Each named turn below is shown by a few rows before and after it. Which turns, in which order, take the first row of each later pair to the second? The first pair is answered.
turn gib:
-0.20  -0.36  -1.14  0.72  1.47  -0.29  -0.35  -0.17  1.27  0.53  1.19  -0.58  1.58  -4.16  -2.77  0.73  -0.58  -2.00  -1.17  1.81  0.87  -1.09  -4.12  0.20  -0.91  -0.73  4.11  0.61 -> -1.05  1.42  -1.08  1.46  -0.82  0.53  2.27  -1.25  -0.98  -0.13  1.54  -1.04  1.06  -2.78  -2.35  0.75  0.40  -2.30  0.51  1.33  2.89  -0.95  -1.51  -2.33  -2.47  -2.87  2.36  2.41
3.00  -2.56  -1.54  -1.22  2.02  0.99  -0.69  2.36  1.24  -2.90  1.13  0.29  2.34  0.70  -1.02  0.19  -1.39  -1.16  0.52  -0.86  0.10  1.06  0.11  0.40  2.25  0.65  -0.17  0.19 -> 2.48  -1.72  -2.00  -0.49  2.29  0.80  -0.10  1.46  1.33  -3.09  1.24  0.34  2.47  0.34  -1.24  1.11  -1.68  -1.69  0.51  -0.82  0.91  0.79  -0.61  -0.69  1.81  -0.13  1.11  1.08
0.37  -2.71  -0.37  0.63  0.53  1.43  -2.48  -0.96  2.85  3.06  -1.14  3.24  1.17  1.69  0.33  -1.31  -0.82  3.50  0.45  -0.65  1.39  1.36  -0.88  0.56  -2.29  1.49  -0.49  -0.91 -> 0.04  -2.57  -1.02  1.13  1.21  0.90  -2.32  -1.79  3.31  2.75  -0.72  3.28  1.42  0.81  0.12  -0.42  -1.27  3.10  0.04  -0.62  1.80  0.87  -2.06  0.24  -2.24  0.79  1.16  -0.45
turn mamur:
-0.77  1.33  -0.58  0.98  -0.65  -0.74  1.30  -0.42  -3.22  -1.67  -0.64  0.18  0.91  1.46  -2.18  1.74  -0.32  -1.20  2.32  -0.39  0.19  -0.22  -0.03  1.07  0.55  -0.32  1.73  0.15 -> -0.64  0.31  -0.17  0.94  -1.55  0.39  0.38  -0.04  -2.91  -0.95  -1.11  1.03  0.98  2.41  -1.01  -0.80  -0.24  0.41  2.60  0.08  -0.42  1.26  1.37  1.58  0.01  1.06  -1.00  -0.81
1.10  -0.60  0.27  -0.27  0.51  0.45  -1.08  1.41  0.16  0.52  -0.80  0.78  0.39  -0.54  0.80  -1.27  -1.22  0.35  -0.51  0.09  -0.81  0.25  -0.48  0.68  0.35  1.21  -0.97  -0.57 -> 0.59  0.91  -0.12  0.14  0.98  -0.47  0.08  0.39  -0.37  0.06  -0.33  0.00  0.41  -1.32  0.02  0.95  -1.12  -0.97  -0.65  -0.58  0.17  -1.00  -1.34  -0.47  0.67  -0.85  1.23  0.90
-0.45  1.78  0.50  -0.11  -0.39  -2.30  1.74  -0.08  -1.92  -0.85  0.66  -0.76  0.16  0.34  -2.46  2.69  0.44  -0.12  2.01  -2.23  1.74  -4.16  2.20  -3.85  -0.55  -1.49  0.53  -0.63 -> 0.14  -0.64  1.20  -0.86  -1.57  -0.48  -0.52  1.17  -0.98  0.35  0.03  0.96  0.45  1.93  -0.54  -1.50  0.37  2.46  2.31  -1.31  0.05  -1.49  4.19  -2.14  -1.06  1.67  -4.07  -3.07
-1.85  1.49  -0.92  -1.88  -0.49  1.12  -0.79  -0.23  -0.36  -0.41  1.66  -1.70  0.31  0.71  0.60  1.17  -1.26  0.66  -0.49  -1.13  -0.05  0.06  1.67  -1.10  -0.24  0.11  -0.68  0.33 -> -1.55  0.87  -0.84  -2.47  -0.08  0.95  -1.67  0.38  0.21  -0.45  1.35  -1.63  0.41  0.44  0.47  0.88  -1.53  0.94  -0.99  -0.87  -0.89  0.26  1.54  0.02  0.55  1.26  -1.09  -0.35
turn Lamu:
1.37  0.77  1.68  -3.21  0.14  -1.28  -1.15  3.43  -0.32  -0.12  -0.47  -2.52  -0.01  -1.66  -1.89  2.19  0.84  -2.01  -0.82  -0.72  -2.53  -2.42  -0.41  3.98  4.01  0.23  0.89  -1.38 -> 1.25  1.26  2.57  -3.37  -1.65  -0.26  -0.62  3.80  -1.72  -0.20  -0.57  -2.36  -0.26  -0.28  -1.27  1.07  1.81  -1.29  0.58  -0.90  -2.31  -2.03  2.23  3.47  3.31  0.32  -2.16  -1.36
0.53  0.85  1.26  0.33  -0.44  -0.64  1.09  2.18  -2.46  0.08  -0.22  -0.86  -1.00  0.94  -0.11  -1.10  1.11  -0.29  1.60  -1.40  0.25  -0.46  0.70  -0.31  0.54  -1.17  -1.86  0.71 -> 0.74  0.25  0.18  0.73  1.84  -1.90  0.09  1.57  -0.44  0.17  -0.31  -0.74  -0.68  -0.93  -0.85  0.23  -0.23  -1.33  -0.32  -0.79  -0.20  -0.76  -2.49  0.41  1.55  -0.78  1.68  0.40
-0.36  -1.42  -0.93  1.68  1.12  0.77  -0.95  -1.03  1.69  -0.20  0.35  1.46  0.19  -0.19  0.95  -1.72  -0.85  1.10  -0.82  1.07  0.33  1.64  -1.29  -0.77  -1.02  0.68  1.02  -0.45 -> -0.80  -0.37  -0.38  1.69  -0.74  1.47  0.69  -1.16  -0.19  -0.59  0.39  0.88  -0.11  0.91  1.36  -1.71  -0.09  1.27  0.50  0.53  0.88  1.44  0.79  -2.11  -1.66  -0.33  -0.86  0.39
turn nur:
-0.06  -1.01  -0.22  -0.75  2.01  0.10  -2.21  0.93  0.62  0.12  -0.18  0.74  0.26  -1.80  -0.21  -0.87  -0.32  0.42  -1.53  0.55  -1.12  0.43  -1.33  1.49  0.86  1.82  2.28  -0.60 -> -0.18  -1.73  -0.13  -0.68  1.54  0.44  -2.39  0.74  0.96  0.23  -0.27  1.35  0.35  -1.08  0.43  -1.80  -0.39  1.19  -1.49  0.61  -0.94  1.15  -0.85  1.14  0.29  1.98  1.38  -0.92
-0.63  -1.41  -1.30  1.40  -0.16  1.53  0.17  -1.06  0.75  -0.15  -0.12  1.79  -0.50  0.45  1.25  -1.72  -0.65  2.72  0.28  1.27  2.36  2.09  0.22  -1.46  -2.49  -0.03  -1.82  -0.71 -> -0.10  -0.61  0.36  -0.46  -1.29  1.49  0.34  1.33  -1.16  -0.27  -0.39  0.48  -1.26  1.22  0.14  -1.04  0.86  1.87  1.20  0.42  1.16  0.83  2.53  0.08  -1.12  -0.01  -4.30  -1.07
1.04  1.97  0.12  2.84  1.31  -2.41  1.63  1.22  -2.05  -3.88  0.50  -2.11  0.51  -1.63  -4.05  2.41  -0.56  -1.73  -0.43  -2.78  0.35  -1.41  -0.91  -0.10  0.94  -1.28  3.98  1.71 -> -0.03  0.45  -1.70  5.07  2.00  -1.57  1.20  -1.54  -0.02  -3.60  0.46  0.40  1.38  -1.56  -2.13  -0.02  -2.10  0.46  -1.08  -1.59  1.71  1.05  -2.26  -2.03  -1.65  -0.26  4.81  1.90
1.39  -2.10  -0.33  -1.17  1.93  0.44  -1.98  0.03  1.60  1.56  0.01  1.39  -0.41  -1.11  -0.24  -1.64  -0.86  0.41  -0.78  0.54  -1.77  0.20  -0.64  2.64  -0.25  1.73  -0.90  -2.13 -> 1.53  -1.61  0.00  -1.60  1.63  0.52  -1.95  0.59  0.99  1.45  -0.07  1.26  -0.75  -1.02  -0.59  -1.54  -0.52  0.15  -0.75  0.38  -2.10  -0.41  -0.07  3.04  0.33  1.68  -1.19  -2.11
turn kez:
-0.32  -0.52  -0.73  -0.03  -0.42  0.91  -0.48  0.46  0.51  0.02  -0.32  0.55  -0.05  0.73  0.60  -1.54  0.06  1.41  -0.06  0.19  -0.62  1.27  0.76  0.55  -0.39  1.25  -1.23  -0.45 -> -0.44  0.11  -1.49  0.45  1.13  -0.54  -0.18  -0.51  1.27  -0.45  0.01  0.16  0.08  -0.50  -0.34  0.33  -0.74  0.14  -0.77  0.13  0.07  0.28  -1.24  -0.03  0.04  0.23  2.13  0.43
3.32  1.85  -0.37  0.83  1.37  -1.30  0.83  3.31  -3.14  0.56  1.52  -2.36  -2.34  -2.06  -2.25  3.51  1.36  -1.04  -1.33  0.53  1.01  -0.72  -0.06  -1.52  3.59  -1.85  3.41  3.21 -> 3.83  0.19  1.33  -0.51  -1.48  1.19  -0.40  5.04  -4.19  1.54  0.75  -1.04  -2.46  0.58  -0.49  -1.04  2.45  1.66  0.22  0.84  -0.16  1.86  4.04  0.00  2.67  0.56  -3.16  0.87
0.42  -1.81  0.42  0.25  -5.25  0.32  1.36  1.32  -2.88  0.37  0.44  -0.95  -2.17  1.83  2.75  1.48  -0.87  1.00  3.04  -2.20  0.01  -2.07  2.89  0.95  0.52  -3.28  -4.89  0.23 -> 1.06  -5.71  -1.09  0.82  -1.37  -0.02  -2.92  1.04  2.39  1.75  -0.35  1.46  -0.83  -0.34  3.78  -0.43  -3.77  2.57  -0.74  -0.30  -2.02  0.00  -1.91  3.70  1.35  0.76  -1.42  -2.76
-0.22  0.05  0.53  0.34  -0.76  0.74  0.58  0.07  -0.56  0.16  -0.04  -0.05  -0.21  0.58  -0.10  -0.29  -0.06  -0.29  0.57  0.40  0.79  -0.52  0.97  -0.90  -0.64  -1.00  -1.18  0.50 -> 0.03  -1.20  0.21  0.35  -0.06  0.79  -0.70  0.19  0.94  0.50  -0.20  1.03  0.09  0.09  0.46  -1.21  -0.75  0.31  -0.30  0.90  0.18  0.51  0.07  -0.06  -0.58  0.31  -1.00  -0.56
Then:
Between the rows of a pair lie two turns.
-0.74  1.12  0.19  0.96  -1.68  -0.53  1.75  -0.81  -2.27  -0.60  -0.29  -0.54  -0.48  0.50  0.37  0.71  1.21  -0.35  1.53  0.06  1.74  -0.42  1.12  -1.96  -1.03  -1.12  -0.86  1.78 -> -0.85  1.21  -0.03  1.21  -1.06  -1.07  1.62  -1.19  -1.67  -0.78  -0.30  -0.30  -0.42  0.08  0.30  1.25  0.91  -0.74  0.93  0.05  1.91  -0.53  0.28  -2.12  -0.89  -1.36  0.35  2.07 => nur nur
0.94  -1.08  0.98  -1.65  0.09  0.29  -1.96  2.53  -0.21  -0.29  -0.98  -0.11  -0.72  0.18  0.46  -1.57  0.14  1.31  -1.07  0.52  -3.45  0.48  0.97  3.19  1.90  1.69  -2.72  -2.02 -> 0.13  2.31  0.42  -0.88  0.36  -1.38  1.40  1.32  -2.24  -1.68  0.00  -2.24  -1.31  -0.78  -1.47  3.05  0.91  -1.84  -0.56  -0.81  -0.86  -2.34  0.12  0.61  1.97  -2.64  1.04  1.10 => gib kez
0.61  -0.95  0.45  -0.29  -1.62  0.73  -0.72  1.06  0.31  0.87  -2.22  1.70  -0.08  0.82  1.04  -2.08  0.23  0.81  -0.46  0.66  -1.11  1.81  0.41  0.74  -0.43  0.97  -2.89  -1.29 -> 1.10  -0.23  0.43  -0.79  0.74  -0.85  -0.91  1.88  0.99  0.78  -2.10  0.39  -0.16  -1.11  -0.84  0.71  -0.25  -1.24  -1.75  0.20  -1.93  -0.39  -2.05  2.10  1.61  0.22  0.47  -1.25 => nur kez
0.48  0.35  0.52  -0.17  0.58  0.01  0.21  1.94  -0.23  -0.22  -0.36  -1.42  -0.16  -0.87  -1.10  1.08  0.97  -1.57  -0.26  -0.70  -1.18  -1.92  -0.72  0.27  0.44  -1.02  0.43  0.11 -> 0.51  -0.31  1.15  -0.48  -0.57  0.88  -0.41  2.44  -0.56  0.28  -0.47  -0.91  -0.26  0.13  -0.21  -0.98  1.26  -0.44  0.30  -0.47  -1.53  -0.66  0.93  0.46  0.06  -0.19  -2.20  -0.74 => gib kez
-0.70  1.19  -0.11  -0.05  -0.33  -0.81  0.80  -0.63  -0.26  -0.82  0.19  -1.26  -0.89  -0.65  -0.95  1.86  -0.60  -0.65  0.27  -0.31  0.69  -2.24  -0.74  -0.10  1.02  -0.91  2.21  1.48 -> 0.19  -0.70  0.96  -1.38  -0.82  0.16  -1.45  1.34  0.31  0.43  -0.69  -0.32  -0.90  0.37  -0.08  -0.69  -0.50  0.85  0.63  0.10  -1.30  -0.48  1.12  2.38  1.29  1.68  -1.42  -0.93 => kez gib
-0.52  -0.44  0.40  -1.63  -0.99  1.70  -0.98  0.29  -2.95  -0.21  -2.41  2.36  -0.71  -0.18  0.17  3.52  1.26  -2.52  0.21  -0.32  0.33  -1.86  2.02  -0.88  1.06  0.34  -2.41  0.94 -> -0.54  -1.22  -0.78  -0.93  1.27  0.80  -2.01  -0.59  -0.95  -0.32  -2.17  2.47  -0.25  -1.65  -0.19  4.34  0.06  -2.86  -1.51  0.15  0.08  -2.20  -0.94  -0.46  1.51  0.76  0.89  0.86 => kez kez
0.62  -0.93  -0.76  -0.56  0.81  0.20  -1.65  -0.09  1.49  1.18  -0.46  0.48  0.66  0.09  0.27  -0.79  -0.72  0.43  -1.24  0.36  -1.01  1.28  -0.70  0.61  -0.32  1.67  0.94  -1.00 -> 0.38  0.72  0.27  -1.01  -1.37  0.69  0.32  0.31  -1.42  0.48  -0.16  -0.53  -0.03  1.50  0.03  -0.57  0.87  0.11  0.95  -0.47  -0.20  0.85  2.15  -0.38  -0.87  0.24  -1.75  0.08 => kez kez
-0.21  0.30  -1.78  -0.08  -0.14  0.00  1.50  -3.53  0.10  -0.37  0.34  1.56  -0.17  0.80  0.25  0.15  0.05  -0.59  1.31  -1.30  0.94  0.06  0.02  -1.64  -1.18  -1.19  1.19  1.36 -> 0.80  -0.69  -1.41  -1.21  1.81  -1.12  -0.51  -1.77  1.73  0.13  -0.02  1.27  0.06  -0.61  -0.77  0.88  -0.64  -1.19  -0.20  -1.27  -1.11  -0.93  -1.70  1.22  1.05  0.38  2.76  -0.22 => mamur mamur
1.18  -0.22  1.66  -2.58  -0.82  1.73  0.21  3.18  -2.43  1.42  -0.20  -0.37  0.34  -0.35  0.47  2.33  0.71  -0.20  2.50  1.48  2.36  -2.26  0.06  0.23  2.80  0.17  0.94  0.03 -> 0.19  -1.26  -0.55  -0.35  0.82  1.68  -0.08  0.13  0.17  1.18  -0.04  1.51  1.20  -1.53  1.45  1.64  -1.11  0.84  1.07  2.44  3.63  -0.66  -2.89  -1.78  1.02  0.12  3.89  0.59 => nur nur
0.51  -1.97  -0.70  1.36  1.04  -2.52  -3.06  -0.51  1.56  -0.49  -0.65  -0.83  0.68  -1.46  -0.47  -2.04  -3.18  -0.24  -0.34  -0.04  -2.16  -1.90  -3.41  0.17  2.59  2.05  1.93  -0.68 -> 0.67  -1.13  1.24  0.48  -2.86  -0.80  -1.72  0.79  -1.79  -0.22  -0.70  -1.16  -0.01  1.66  0.59  -3.82  -0.98  0.69  2.52  -0.60  -1.88  -1.32  1.91  -0.27  1.47  2.02  -4.31  -0.65 => kez kez
-1.57  -1.13  -0.74  1.19  0.27  -0.74  0.29  -2.98  2.97  -0.76  0.94  0.49  -0.64  -2.06  0.12  0.86  -1.73  0.72  -0.37  1.49  1.48  0.14  -1.49  -0.96  -0.81  0.42  2.83  0.41 -> -0.77  -2.30  -0.10  0.32  0.41  -0.17  -1.05  -2.00  3.65  -0.21  0.48  1.25  -0.44  -1.76  0.74  -0.32  -1.72  1.52  -0.88  1.91  0.20  0.86  -1.31  0.57  -0.32  1.99  1.58  -0.85 => mamur mamur
1.82  0.34  2.10  -1.15  -1.78  -1.45  -0.61  2.42  -2.63  1.21  -0.43  -1.05  -1.84  0.60  -0.21  1.64  0.05  0.21  1.14  -1.73  -1.04  0.07  2.78  2.90  1.46  -0.16  -1.47  0.50 -> 1.91  0.58  1.76  -1.24  -0.92  -2.04  -0.52  2.28  -2.37  1.22  -0.25  -1.41  -1.67  -0.08  -0.91  2.32  -0.22  -0.62  0.51  -2.14  -1.12  -0.50  1.99  3.00  2.01  -0.51  -0.17  0.55 => mamur gib
0.39  -0.81  -0.84  0.69  2.21  -0.71  -1.00  -1.05  2.44  -0.28  0.05  0.61  0.55  -1.40  -1.06  1.50  -1.52  -0.79  -1.84  0.76  0.14  -0.50  -3.05  0.06  0.93  0.31  2.99  -0.02 -> -0.21  -0.94  -1.26  1.54  1.86  -0.01  -0.86  -2.14  2.78  -0.23  0.02  1.47  0.96  -1.07  -0.03  0.49  -1.79  0.37  -1.68  1.08  0.61  0.47  -2.95  -1.10  -0.62  0.27  2.66  0.28 => nur mamur
2.46  0.11  1.14  0.16  -0.84  2.20  1.30  2.30  -0.64  1.15  -0.44  -0.34  0.00  0.29  -0.11  -0.90  -0.14  0.51  0.61  -0.41  -0.55  -0.45  0.90  0.08  -0.52  -1.66  -3.30  0.07 -> 2.51  1.10  0.42  0.65  0.64  0.68  1.75  1.76  -0.02  0.74  -0.18  -1.21  0.07  -1.16  -1.42  1.65  -0.45  -1.19  -0.51  -0.64  -0.39  -1.92  -1.51  0.08  0.41  -2.63  0.10  0.85 => gib mamur
0.76  2.04  3.22  -1.04  0.82  1.26  0.96  0.45  -2.82  -0.32  0.21  -3.70  1.05  0.41  -3.53  1.81  -0.10  -0.80  0.26  -1.31  -0.24  -2.87  0.44  0.98  2.62  -1.04  0.52  -0.61 -> 0.92  1.13  3.91  -1.67  -0.14  1.87  0.46  1.32  -3.06  0.20  0.00  -3.17  0.87  1.46  -2.44  0.09  0.23  0.36  0.83  -1.34  -0.77  -2.12  1.60  1.77  2.26  0.27  -1.87  -1.63 => Lamu Lamu
-0.55  0.66  1.82  -1.01  -1.30  0.58  -0.36  -0.05  -2.03  -0.72  -0.63  -0.93  -1.50  3.23  1.05  1.49  0.03  0.46  1.37  0.54  -0.53  0.21  1.99  0.32  1.26  0.06  -4.03  0.08 -> -1.07  -0.87  -0.43  0.63  2.21  -0.78  -1.83  -2.12  1.82  -0.71  -0.47  0.24  -0.26  0.48  1.10  2.28  -2.43  0.17  -1.46  1.54  -0.07  0.52  -3.28  0.18  1.42  0.45  1.94  0.11 => kez gib
-1.09  1.09  -0.68  0.81  -0.29  0.31  1.34  -1.62  0.38  -0.86  0.42  0.15  -0.26  0.00  -0.32  1.17  -0.08  -0.28  0.56  -0.31  1.25  -0.09  -0.45  -1.64  -1.23  -0.91  0.91  1.36 -> -0.77  -0.69  -0.87  0.91  0.57  0.76  -0.56  -1.38  1.96  -0.17  0.18  1.10  0.09  -0.03  0.35  -0.77  -0.90  1.02  -0.47  0.63  0.17  1.08  -1.27  -0.40  -1.28  1.11  0.69  -0.21 => kez kez
